The rows of R fall into a few groups and each row is roughly a mix of its group's hidden directions.
R:
[[-4.27 -0.03 -1.29  2.45  0.07  1.52  3.49 -2.42 -1.68  2.50]
 [ 2.01  0.39  0.29 -1.66 -0.57 -2.07  0.23  1.44 -4.25 -4.85]
 [ 1.71  1.01  1.15  0.53  2.74 -2.21  0.57  3.68 -2.49 -4.16]
 [-1.84  0.63 -0.28 -0.41 -0.33 -2.44  3.14  2.40 -4.50 -3.06]
 [-0.51  0.41  1.80  4.54 -3.06  2.73 -0.73 -3.07 -1.35 -1.56]
 [-2.91 -0.30 -1.51 -0.37  3.07 -0.99  3.61  2.20  0.61  3.96]
 [-3.65  4.32 -0.23  2.05  1.75  0.60  1.40  2.64  0.78 -2.47]
 [-4.37  0.88 -1.34  2.54 -0.40 -1.63  1.88 -0.99 -2.70 -3.55]
 [-1.67  3.54 -0.30  2.49  3.92  0.88  2.30  1.92 -0.75 -2.83]
 [ 3.13  0.25  2.46  1.79 -1.08  3.14 -0.76 -2.27 -3.51 -2.66]
 [ 2.12  0.28  2.25 -0.11  0.42  2.95  1.97 -0.29 -5.27 -2.23]
 [-2.05  4.54 -1.04  1.12  1.28  0.88  0.63  0.47 -1.11 -4.89]
 [ 2.80  2.77 -1.18 -0.68  3.13  2.12  1.58 -0.25 -2.68 -3.73]
 [ 0.20  2.47 -0.17  0.63  3.16  1.95  3.86  2.18 -3.27 -2.14]
 [ 1.13  0.27  2.55  1.97 -0.68  4.13  1.54 -1.66 -4.30 -1.52]
 [-1.91  2.47  0.26 -1.11 -0.66  1.65  4.35  4.15 -2.24  0.13]
 [ 4.04  0.16  1.89 -3.58  1.41 -0.83 -2.22  2.74  2.71 -0.33]
 [-2.27  1.42  0.29  2.08  0.28 -0.54  0.53 -1.86 -4.18 -4.70]
 [-1.30  3.81 -2.27  1.86 -1.99  1.83  1.24 -3.18 -1.81 -2.86]
 [-1.99  2.43 -0.27  1.23 -0.09 -1.09  0.36 -1.28 -2.71 -5.79]
 [ 0.49  0.08  0.38 -3.46  3.04  1.09  3.75  2.50 -3.45  0.52]
 [ 0.14  1.24  0.23  1.23 -1.16 -1.15 -2.04 -1.15 -2.79 -6.02]
 [-0.07 -2.58  1.57  1.04  1.46  2.75  0.97 -1.84 -1.52  5.36]
 [ 3.52  0.15 -0.53 -0.07  4.12  0.43 -1.95 -0.58  4.19  1.94]
 [ 5.57 -0.63  0.81 -2.27  3.56  1.57 -1.25 -0.24 -0.36  1.09]
 [-0.85  2.93 -0.32  1.65  3.32  1.41  3.10  1.62 -2.73 -3.23]
 [ 0.34  2.66 -1.89 -0.65 -2.82  3.66  0.03 -4.09  1.84  1.63]
 [ 2.08 -2.70  0.19 -2.07 -1.90 -0.73 -2.79 -1.22  3.29  3.89]
 [-2.15  1.93 -2.23  2.72 -1.93 -1.06  0.59 -1.06 -2.40 -4.75]
 [ 2.20 -0.92 -0.52  4.33  1.50 -0.79 -2.83 -2.30  2.82  2.55]
 [ 1.75  0.88 -0.52 -2.38 -3.34 -0.55 -4.09 -1.22  3.10 -2.49]
 [-1.31 -0.46 -1.87 -2.48  3.29 -1.39  1.46  2.18  2.73  4.09]
 [ 3.82 -0.63 -0.60 -3.26  1.58 -0.68 -3.59 -0.06  3.54  1.00]
 [-2.77 -0.79  0.87  5.30  3.50 -1.91 -0.35 -0.33  1.38 -0.42]
 [-0.52 -1.28  0.02  1.62 -0.04 -2.04 -4.49 -2.49  4.40  0.90]
 [-2.14 -0.29 -2.15 -1.73  3.23 -2.83  2.49  2.94  0.99  2.97]
 [-0.59 -3.13  0.55 -1.83 -5.30 -1.40 -1.97 -1.31  0.49  2.38]
 [-1.69 -1.95 -0.62  0.92  1.08  1.14  3.02  0.57  0.77  5.91]
 [-2.17  0.53  0.88  0.86 -0.03 -2.08 -1.23 -1.21 -2.84 -5.78]
 [-4.42 -0.16 -2.04  0.26  0.66 -1.87  1.57  1.39  3.22  3.58]
 [ 0.45 -4.80  0.68  1.72 -0.46  0.80 -0.98 -0.15 -0.42  5.16]
 [-3.51  0.69  0.71 -0.38 -3.00  0.46  3.56  2.91 -3.38 -0.34]
 [-4.09  3.36  0.22  2.38  1.36  0.43  2.55  2.93 -0.63 -2.01]
 [ 1.48  3.56 -0.35  0.15  0.15 -0.75 -0.27  0.64 -1.85 -5.98]
 [-0.77  1.60  0.38  3.15  5.24  0.65  2.93  2.28 -0.33 -0.59]
 [-1.65  3.24 -3.26  1.61 -3.24  0.37  0.56 -2.22 -0.36 -3.58]
 [ 1.34  0.97  0.97  0.59 -1.61  0.60 -3.30 -2.98 -2.55 -4.70]
 [-0.05 -1.57  0.16 -1.52 -3.04 -1.26 -3.42 -0.84  4.07  3.28]
 [ 2.52 -2.00 -0.65  0.62  0.81 -1.43 -4.31 -4.41  1.64 -0.90]
 [-0.17  4.55 -0.74 -0.24  2.84  2.30  2.74  2.83 -0.78 -2.12]
 [-1.68 -4.80  0.21  1.01 -1.11 -0.17 -0.80 -0.55  0.95  5.03]
 [ 1.91  0.17 -1.18 -3.68 -0.92 -3.79 -2.63  1.68  0.69 -3.35]
 [ 3.41 -0.23 -0.90 -2.04 -2.80  1.24 -2.85 -0.21  4.02  2.21]
 [-3.12  3.57 -0.18  2.46  1.86  0.48  2.11  1.67 -1.57 -3.66]
 [ 5.14  1.55  0.44 -1.75  0.71  3.38 -0.29  0.44  1.43  2.99]
 [ 0.96 -4.14  0.45 -1.42 -4.09 -1.22 -0.83 -2.75 -2.89  0.55]
 [-3.94 -2.20  1.19  0.15 -5.10 -1.77  0.04  0.73 -0.36  1.91]
 [-3.30  2.67 -0.50  3.26  0.94 -0.87 -1.18 -1.13 -0.12 -4.70]
 [-2.24  0.00 -3.09  1.58 -0.36  0.28  4.12  1.52  1.49  4.08]
 [-5.34  0.54 -1.80 -0.43 -2.42 -2.82  0.68  1.44  2.58  0.15]
 [-4.28 -0.04 -2.46  0.89  0.04 -3.65  0.80  1.58  3.00  2.17]
 [ 2.81  0.12  2.54  0.05  0.95  4.09  1.52 -0.99 -4.34 -1.11]
 [ 0.23 -5.07  1.10 -0.27 -0.09 -1.32 -1.72  1.63  1.73  4.24]
 [ 0.16  0.59  2.08  0.27 -0.53  2.70  2.86 -0.04 -5.34 -2.50]
 [-4.05  0.96  0.55  0.16 -2.40  0.36  3.52  1.19 -3.51 -2.37]
 [ 1.44  0.09  0.53  0.93  2.97  2.64  3.41  1.22 -1.25  4.66]
 [ 1.92  0.40  2.39  0.33 -0.61  2.85  1.37 -0.74 -5.10 -2.95]
 [ 1.56 -0.03 -0.47  0.63 -2.76 -1.83 -4.92 -1.63  3.10 -2.18]
 [-0.11 -4.52  1.58 -1.68  0.24 -2.20 -2.22  1.74  2.64  3.11]
 [-3.06 -3.53  1.43 -1.63  1.43 -3.84 -0.19  2.57  2.04  1.08]]
One row of each group comes first, with its name. Which group is each row after those in?
[-2.05 -1.05 -0.17 -0.04 -4.45 -1.56 -2.04 -2.99 -2.33 -3.04]
(128)
[-4.87  0.51 -0.76  3.64 -3.56 -1.75  0.43 -0.52  0.64 -0.95]
(106)
[ 0.23 -3.40 -0.81  0.90 -0.02 -0.02  1.02  2.21  1.71  5.78]
(22)

[ 1.44 -3.12  3.25  0.03  0.00 -1.17 -4.50 -1.11 -2.26 -2.23]
(22)
[ 2.26 -1.58  0.14 -2.12 -0.85 -0.25 -2.28 -0.09  4.30  4.33]
(128)
[ 0.43  0.40  1.94 -0.54  0.67  2.97  3.46  0.38 -5.26 -1.35]
(106)
[ 1.60  0.45  0.97  1.93 -2.70 -0.90 -1.41 -0.97 -3.34 -5.07]
(106)
[-0.52  1.38 -0.33  0.67  0.61  0.83  2.56 -0.32 -5.08 -4.36]
(128)
[ 0.74 -0.26 -1.21  0.52 -1.68 -2.23 -4.59 -1.29  4.73 -0.11]
(106)
